In the rows, 128 means zero.
These are runs of 6 systems, one row a step. Runs of the same system follow the same rule from any start.
F, seq 1 (9 x 26):
[[111 114 133 142 141 156 123 137 160  83 134 126 114 120 131 123 119 144
  133 164 180 157 188  99 127 166]
 [150 134 155 184 178 131 128 140 162 145 153 110 110 116 123 112 117 161
  128 137 168 143 170 102 122 156]
 [136 120 167 186 177 132 119 127 151 143 137 117  64 117  95 158 129 112
  122 153 126 148 155 119 139 124]
 [138 126 151 158 154 145 125 132 112  72 132 145  52 139 100 122 144 113
  125 132 140 175 161 116 101 116]
 [128 167 141 168 166 127 170 124 121  88 162 149 104 122  95 103 152 164
  121 139 134 157 135  95  74 123]
 [121 145 141 149 169 136 181  83 158  99 187 142 122 103 103 141 157 112
  104 161 103 140 136  87 124 142]
 [157 143 137 116 160 128 151  94 138  93 187 159 104 100 122 110 156  66
  118  99 137 140 164  98 135 158]
 [170 172 121 132 170  82 138 124 114 141 179 174 108  90  92 109 156  87
  136  95 149 116 121 126  97 134]
 [136 146  89 130 152  89 141 108 119 122 175 170 112 131  91 164 167  63
  118 151 135 106  72 139  89 120]]
D, seq 2:
[[153 138 100 102 116 118  91 105 117 124 133 153 100 131  96 114 137  94
  108 136 160 134 129 145 109 148]
 [132 120  84 156 113 128 128 167 131 158 135 128 121 138 147 115 115 113
  133 141 157 149  98 130  88 118]
 [ 97 108 125 138 121 127 133 158 137 137 108 102 167 139 159 159 114 167
  148 148 130 107 108 130 139 115]
 [122 132 141 106 122 120 107  95 137  96 121 112 156 154 133 123 145 168
  118 104 132  96 141 125 168 147]
 [130 159 129 150 120 115 103 104 144 117 132 138  87 132  94  86 150 129
  117  89 144 144 146 111 149 134]
 [ 98 130 114 147 104 140 121 155 136 137 103 144  88  94 106 116 113 106
  144 152 142 171 145 125 116 108]
 [127 105 125  99 115 154 131 157 115 132 105 122 160 113 155 127  92 151
  138 166 147 145 151 142 101 139]
 [160 124 151 134 164 129 122 117 131 140 139  96 160 152 141 131 118 190
  108 137 139 107 139 130 121 155]
 [133 118 152 165 147 129 103  97 146 112 122 103  89 175 108 149 146 138
   97 130 117 128 129 124 154 124]]
Z, seq 3, 9 rows:
[[144 104 116 133 145 137  76  84 146 133 120 111 105 170  80 171 121 136
   71 219 165 126 130 152 108 165]
 [186 131 165 150 159 142 110 125 102  76 142 114  77 181 142  71 141 164
  113  62 151 161 173 110 115 141]
 [ 83 151 137 220 117 125 159 159 149 158 117 113  92 121 124 109 135 137
  150  95  79 160  96  94 152  58]
 [ 43 114  96 118  92 143 122 127 153  71 100 161  97  99  88 162 137  91
  146 206 150 156 145 121 134 119]
 [137 152 149  84 157 136 165 142 110  64 157 158 167  80 139  88 127 172
  152 121 176 134 197 103  89 169]
 [152 164 155 177 180 118 180 115 156 224 175 109 161  74 111 127 113 150
  109 148  87 117 111 108 120 133]
 [162  90 132 136 157 140  92  97 137 148 137 132  56 135  90 187 124  38
   91 187 129 148 138 153 125 141]
 [179 118 139 115 144 141 140 174  50  64 138 154  80 160 162  96 136 104
  148  70 141 169 144 135  66 104]
 [ 83 156 109 161 102 134 210 138 114 135 146 133 158 130 143 120 146 138
  125 127  49 146  45 104  96  62]]
S, seq 4, 9 rows:
[[ 59 142 146 184 147 142 204 150 138  75 138 151 102  83 101 136 145 143
  156 177  99 178 142  80  98  84]
 [133  97 148 110 181 159 151 168 130  83 144 139 144  88 149 151  98 146
  152 199 191 147 208 117  84 174]
 [197 134 185 157 221 100 107 129 145 201 156 110 122  87 104 151 109 146
  123 135 154  95 174 138 132 168]
 [139 110 179 168 180 131 141  96 145 161 146 125  61 103  93 199 141  45
  110 146  56 133 127 127 169 103]
 [165  88 155 119 152 168 156 147  83  47 152 149  54 149 170 132 141  44
  142  93 111 182 162 115 107 108]
 [190 176 155 107 198  97 183 137  61  77 190 172 142 116 125  96 163 144
  139  65 139 112 135 120  59 131]
 [135 164 138  58 171  98 174  52 137 106 196 172 184  70  88 161 171  93
  103 153 106  70 130 120 137 173]
 [156 107 113  58 117 120  97  94 164 132 159 151 125  83 159 133 132   5
  142  83 154 106 176 123 208 188]
 [172 150  92 125 113  63 104 173  99 180 147 168  95 105 140 100 141  23
  171  18 133 108  80 152 138  92]]
L, seq 5, 9 rows:
[[150 152 162 118 143 120  79  71 146 133 119 135  89 101  57 109 133 130
   96 128 144 131 190 132 164 167]
 [141 118 152 153 147 137 128 159 156 177 133 134  76  59 130 125 100  63
  157 116 127 164 178 114 158 128]
 [122 119 116 175 162 127 172 190 132 180 147 127 141  93 145 159 104 123
  155 181 138 142 103 125  73 107]
 [145 125 116 122 173 128 165  93 123 104 175 128 166 156 119 173 145 143
   88 202 127 109  97 131  71 152]
 [171 145 168 122 178 123 143  68 119  68 179 136 109 158 117 121 175 126
   95  87 108 115 149 103 135 153]
 [132 184 155 163 145  93 129 132 118 124 132 160  69  92  77  86 158 117
  151  54 120 140 143 113 141  95]
 [100 162  87 118  97 110 142 155 126 155 124 180 118  49  86 100 118  87
  159 152 145 156 124 127  90 113]
 [158 126  72  88 120 137 152 129 141 154 179 138 187 105 168 106 105 104
  118 164 173 130 125 119  82 182]
 [181 134 108 138 172  92 120  98 153 159 190 103 167 170 158 144 149 127
  102 100 158  66  92 123 141 172]]
L, seq 6 (9 x 26):
[[177 124 177 124 216  87 114 101 115 127 161 142 108 118  92 202 152  92
  125 133 131  74 145 152 138 143]
 [178 133 154 160 171 125 139 142  82 118 151 162  36 124  99 130 145  59
  128 102 108 169 126 138  82  90]
 [107 174  86 179 118 138 196 134 131 134 169 160 107 102 103  81 143 108
  120 148 109 187  86  86  57  96]
 [102 174  84  92 132 115 190  94 157  92 197 163 203  88 120  99 158 142
  121 155 155 110 122  85 100 170]
 [191 163 133  81 175  74 106  97 128 117 176 151 162 113 125 104 155 130
  129  66 191  65 161 130 143 194]
 [186 150 112 144 145  64  61 133 119 194 133 149  64 125  88 124 143  53
  138  63 161  98 107 164 142 123]
 [113 113  50 152  90 120 135 170 129 149 145 164  76 128 139 140 133   4
  148 143 138 160  64 131  94  87]
 [106 121  36 140 101 144 183 156 142  77 186 137 172 180 197 106 146 119
  132 148 183 142  73  87  63 137]
 [120 159  82 128 131  88 102  81 159  65 165 118 174 208 130 107 183 200
  106 102 202  68 104 105 139 178]]
Y, seq 7:
[[116 136 179 132 156 125 131 138 125 107 109 125 136 103 113 135 123 185
  147 131 130 122 174 123 138 131]
 [152 129 173 124 177 127 139 111 120 135 138 138 113  94  95 159 128 118
  118 154 105 124 155 136 122 134]
 [149 106 138 139 169 139 150 125 126 104 164 131 107 140 147 167 144  77
  124 138 122 134 124 120 119 126]
 [129 121 127 146 151 125 155 146 103  81 145 128 132 171 158 140 151 141
  136 114 132 126 104 120  99 108]
 [114 142 143 118 124 135 157 111  97  88 119 132 150 149 120 128 144 176
  116 135  89 128 109 128 103 103]
 [119 143 156  95 116 150 160  90 116  94 131 143 135 106 125 112 141 125
  114 114  73 141 147 115 142 121]
 [127 153 135 108 134 120 167 127 122 108 159 160 135  82 137 105 145  91
  152  85 116 132 143 104 137 126]
 [126 150  97  99 136  99 158 134 119 115 166 164 166 100 137 132 147 105
  149 122 149 100 107 126 103 135]
 [146 143  92  84 119 114 131  91 121 111 159 139 177 155 139 123 147 128
  104 128 144  95  99 134 108 159]]
Z, seq 8:
[[ 83 140 143 190 113 115 123 118 166 159 106  95 116 147 115 136 142 149
  128  99  80 119  96 111 194  84]
 [ 72 115 116 107  85 125  73 130 145  91  74 147  91 113  95 139 132 104
  154 146 170 134 166 139 170 128]
 [124 150 115 115 120 121 130 175 125 116 124 139 165  99 151  66 113 188
  170  99 198 135 168 114 101 150]
 [113 138 118 187 153 125 148 127 181 199 149  89 168 114 120 138 108 185
  107 188 136 117 108 107 120 143]
 [150  94 161 147 169 147  83  93 150 106 125 110  74 156  96 168 126 121
   91 181 154 138 175 132 139 163]
 [163 139 178 170 152 142 125 165  92 103 117 126  61 138 130  74 121 154
  146  63 130 181 175 117 108 103]
 [ 66 146 105 199  94 145 172 159 150 153 117 129 101 103 115 109 123 123
  142 153  93 187  96  95 113  68]
 [ 73 109 111 101 120 165 158 112 152  44 141 157 124 101 120 158 140  96
  133 214 152 161 164  99 112 150]
 [163 149 192 102 194 135 190 128 106  97 169 147 162  68 135 110 127 162
  141 112 119 129 190 105 106 154]]
S, seq 9, 9 rows:
[[123  93 126  76 136 144 120 140 112 105 116 162 111  82 116 176 110  62
  145 196 155 142 171 154 107 146]
 [219 125 120 140 166 121 107 134 123 181 172 123 103 134 143  99 112  95
  110  98 172 136 140 135  97 164]
 [138 145 137 171 174  93 168 106 133 147 183 128 128 142 123 169 170  95
  118 109  79  95  65 116 138  98]
 [113  92 132  76 125 144 130 104 107  26 130 150 115 161 149 172 163  73
  131 129 121 121 139 130 148 130]
 [177 161 126  90 129 100  94 124  99  95 139 158 115 132 121  60 149 134
  136  48 178 122 160 133 117 155]
 [106 190  93 132 121  81 158  98 149 161 166 165 150  79  75 106 159 107
  124 121 117 105  87 112 125 121]
 [ 92  91  64  90  85 140 132 128 164 107 148 141 148 120 168 159 129  49
  140 168 159 125 115 120 143 150]
 [169 112  91 126 121  91  71 172 118 155 126 120 133 169 170 116 124 118
  150  73 200  96 110 156 126 139]
 [120 161  96 153 115  75 106 100 116 157 121 132 122 174  78 149 165 137
  103 127 108  90  40 156 118  91]]
F, seq 10 (9 x 26):
[[138 101 137 119 124 157 129 121 148 176 127  95 163 118 162 139  92 133
  112 156 115 129 139 131 146 150]
 [150  96 152 132 126 149 110 152 122 157 107 106 109 132 167 129 102 106
  138  97 113 143 147 138 155 118]
 [138 118 163 137 137 129 117 164  84 137  88 123 110 133 124 135 115 155
  145 114 108 138 132 155 112  91]
 [114 115 143 127 122 157 145 126 101 113 103 121 128 146 119 146 117 159
  111 174  91 152 121 139  96 105]
 [125 116 143 120 119 175 165 115 129 101 139 112 145 135 163 107 119 147
  109 133  96 160 147 101 124 133]
 [143 138 173 124 146 144 162 125 129 144 144 121 145  87 150 108 115 140
  134  96  92 133 161 108 147 131]
 [149 123 166 106 149 134 139 130 107 157 125 143 116  75 116 150 112  90
  137 135  93 132 151 146 125 121]
 [161 111 124 105 137 143 141 143  81 122 137 148 112 129 141 134 122  90
  125 141 122 153 122 147  72 117]
 [159 132 123 134 147 128 167 128  95 122 162 128 148 160 155 128 141 135
  112 118 103 128  86 127  79 114]]
Y, seq 11:
[[104 112 140 160 139 124 119 162 154 134 113 100 140 133 153 145 118 163
  157 131 153 119 145 116 156 126]
 [140 116 170 125 154 122 101 134 112 144  95 112 129 126 107 156 112 168
  130 147 127 111 149 156 135 128]
 [159 105 161 139 150 148 120 119 120 147 122 117  92 130 119 154 114 101
  106 149 101 146 142 142 123 125]
 [130  99 140 163 149 150 149 155 129 120 137 113 100 144 163 149 123 107
  138 132 119 156 127 112 122 106]
 [111 113 148 146 148 139 154 160 113 102 116 115 145 142 154 151 124 171
  148 144 120 134 129 123 111 107]
 [133 124 179 110 149 147 154 114 105 110 118 120 151 122 128 144 122 170
  118 143  83 126 146 130 121 123]
 [148 127 173 115 154 143 163 109 113 121 146 133 126 104 136 138 133 108
  122 110  73 132 144 122 138 120]
 [132 124 135 118 150 122 175 145 107 109 156 151 136 111 160 148 145  88
  152 106 104 125 115 121 115 106]
 [132 128 115  94 132 125 165 137  95  92 151 145 171 138 160 136 140 130
  135 124 123 112 103 131  89 124]]
D, seq 12 (9 x 26):
[[142 152 118  94 162 107 126  98 101  55 157 179 114 127  74 137 166 126
  118 164 172 120 144 136  71 156]
 [140 132  73 154 150 112 138 143 112 100 167 157 103 161 111 142 152 101
  120 171 180 142  85 130  42 124]
 [ 87 111  82 152 127 114 154 170 115  91 133 134 151 173 153 175 148 141
  152 169 149 111  63 134  79  94]
 [ 85 141 102 108 118  97 141 119 121  59 131 136 185 173 144 147 170 180
  139 121 141  81  86 122 125 121]
 [ 91 183  96 135 122  81 127  93 152  70 156 156 139 140  90 103 187 155
  132 100 163  99 113 100 140 139]
 [ 74 158  78 148 112  97 116 136 160  90 137 172  97  99  83 116 160 102
  158 145 194 137 134 106 123 131]
 [ 96 126  72 111 106 111 108 181 126 106 112 160 140 107 127 128 119 126
  171 168 218 130 138 139  86 138]
 [124 128  88 127 133  98  93 160 131 136 119 117 176 154 133 133 117 197
  139 163 212  93 115 149  91 151]
 [106 124 100 166 124 106  72 113 167 124 114  88 137 197 116 143 140 192
  111 149 190  93 110 130 148 148]]

Name the system that made each run.
seq 13, 2 rows:
[[163 121 143 138 104 159  84  95 152 179 110  81 108 153 138  85 100 142
   84  97 114 149 153 127 171 153]
 [109 126 140 186 119 114 105 168 152 196  94 109  87 101 121 130 111 110
  159  99 117 140 127 128 173  88]]
  Y
seq 14 (2 x 26):
[[ 90  91 103 147 109 111 130 187 163 185 116 105 160 112 191 172 106  91
  187 117 134  94  94 131 179 104]
 [109  89 121  75 113 124  82 143 103 111  73 121 168 151 127 190 107 166
  131 198 161  93 127 184 109 138]]
  Z
seq 15:
[[121 139 162 178 170  95  92 124 162 108 131 110 103 146 106 139 156 169
  141  95 167  98 160 112 177 138]
 [125 134 155 158 162  93  89 130 105 117  99 144  66 132  55 173 147 131
  134 152 137 120 129 159 116 100]]
  Y
seq 16, 2 rows:
[[171 134 157 122 184 114 125  98 121 109 164 139 117 123 103 143 146 124
  111 134 143 109 155 128 118 158]
 [143 139 152 135 161 118 132  93 149 118 164 144  97 105 109 133 152  80
  121 107 120 124 151 109 162 142]]
  S
seq 17, 2 rows:
[[ 88 126 107 121  75 146 102  98 156 138  93 113 137 135 104 124 115 151
  103 177 126 140 127 130 147 136]
 [ 95 114 108 135  89 153 122 154 162 121 113 113 133 120 170  93 109 136
  151 116 160 157 161 100 155 139]]
  F
seq 18, 2 rows:
[[121 138 159 185 141 150 163 150 129 127 130 122  87 115 128 104 125 136
  138 106  92 176 140 100 121  91]
 [ 83 159 132 136 130 128 171 128 135 126 127 144 154  80  95 130 128 167
  136 175 113 137 127 111 102 113]]
  L
seq 19:
[[160  85  96 106 113 152 100 112 170 162 152 109 126 130 175 134 104  53
  109 140 159 135 147 124 161 181]
 [162  80 156 130 162 135 125 189  91 120 118 106 138 162 197 163 109 135
  161 101 142 116 133 150 117 114]]
  Z
seq 20 (2 x 26):
[[184  96 152 100 182 135 129 120 125 129 171 123 139 122 165 163 119  88
  124 128 142 110 161 132 130 168]
 [179 121 164 138 160 121 133 149  77 169 119 116 115 144 139 147 116 122
  122 103  85 122 101 163 103  90]]
  Z
seq 21, 2 rows:
[[134 136 153 166 127 136 123 131 101  59 114 100 109 219 155  85 157 207
  118  51 122 139 123 110 127 103]
 [ 78 182 180 146 123 121 143  77 145 134  99 118 147  92  60 110 140 216
  109 137  65 122 141 110 163 109]]
  F
seq 22 (2 x 26):
[[165 136 129 120 167  95 102  79 159 143 172 130 115 124 110 151 157  76
  111 106 151  84 136 126 172 170]
 [150 122 127 155 156 100 119 167 115 121 143 152  67 122 138 141 147  51
  168  75 148 133 124 129 130 102]]
  L
seq 23, 2 rows:
[[120 125 168 138 128 146 152 160 114  80 118 102 148 155 192  89 128 194
  158  53 120 135 155  97 152 112]
 [ 90 157 147 136 104  95  84 127 117 151  60 120 137 126  65 126 125 211
  131 134 121 103 118 161 142  98]]
  L
seq 24, 2 rows:
[[111 153 124 104 155  81 105 120 107  67 125 170 129 120  70 148 163 157
  146 155 186  95 143 144  99 142]
 [129 137  60 131 119 106  97 119 127 102 145 155 111 166  93 126 151 120
  110 176 200 129 101 141  70 149]]
  D
seq 25:
[[116 102 149 127 130 155 120  92 144 138 112 106 122 131 107 172 115 127
   95 192  90 132 135 138 146 132]
 [145 114 133 119 104 168 124 137 123  97 125 122  96 138 159  76 116 115
  126  96 139 180 170 110 130 136]]
  F
seq 26 (2 x 26):
[[117 111 145 176 145 141 124 139 159 138 127 117  79 118 120 143 124 104
  133 142 127 155 151 110 148 119]
 [130 123 155 151 156 133 127 151 112  77 125 140  84 134 117 128 138 137
  143 123 148 154 163 118 113 118]]
  F
seq 27 (2 x 26):
[[137 136 137  97 128 104  97 110  99 115 106 129 146 150 106 139 137 166
  120 126 133  93 121 161 126 131]
 [132 148  97 141 107 124 116  93 141 134 141 125 120 156 110  98 143 130
   92 126 134 136 107 118 122 137]]
  D
seq 28, 2 rows:
[[171 109 228 129 213 122 100 109 128 135 121 100 116 109 113 175 122 164
  127 117 119  91 203 143 178 155]
 [154 119 206 174 181 131 119 147  93 170  93 132  39  94  73 168 110 102
  135 138  72 157 152 159 122  75]]
  L
seq 29:
[[161 117 128 101 142 131 158 126  84  89 155 123 164 181 176 137 144 141
  117 102 109 108  95 134  93 122]
 [134 153 138 104 107 131 164 102  85 117 131 130 161 153 138 105 146 154
  105  92  59 122  82 131 108  93]]
  Y
seq 30 (2 x 26):
[[184 142 162 141 163 105 106  85 149 136 166 119  98 141 137 104 157  95
  112  28 121 103 150 111 198 153]
 [127 140 135 155 109 108  96 138 121 177  99 152  44  88  85 124 130  44
  147  89  97 154 123 145 158  79]]
  D
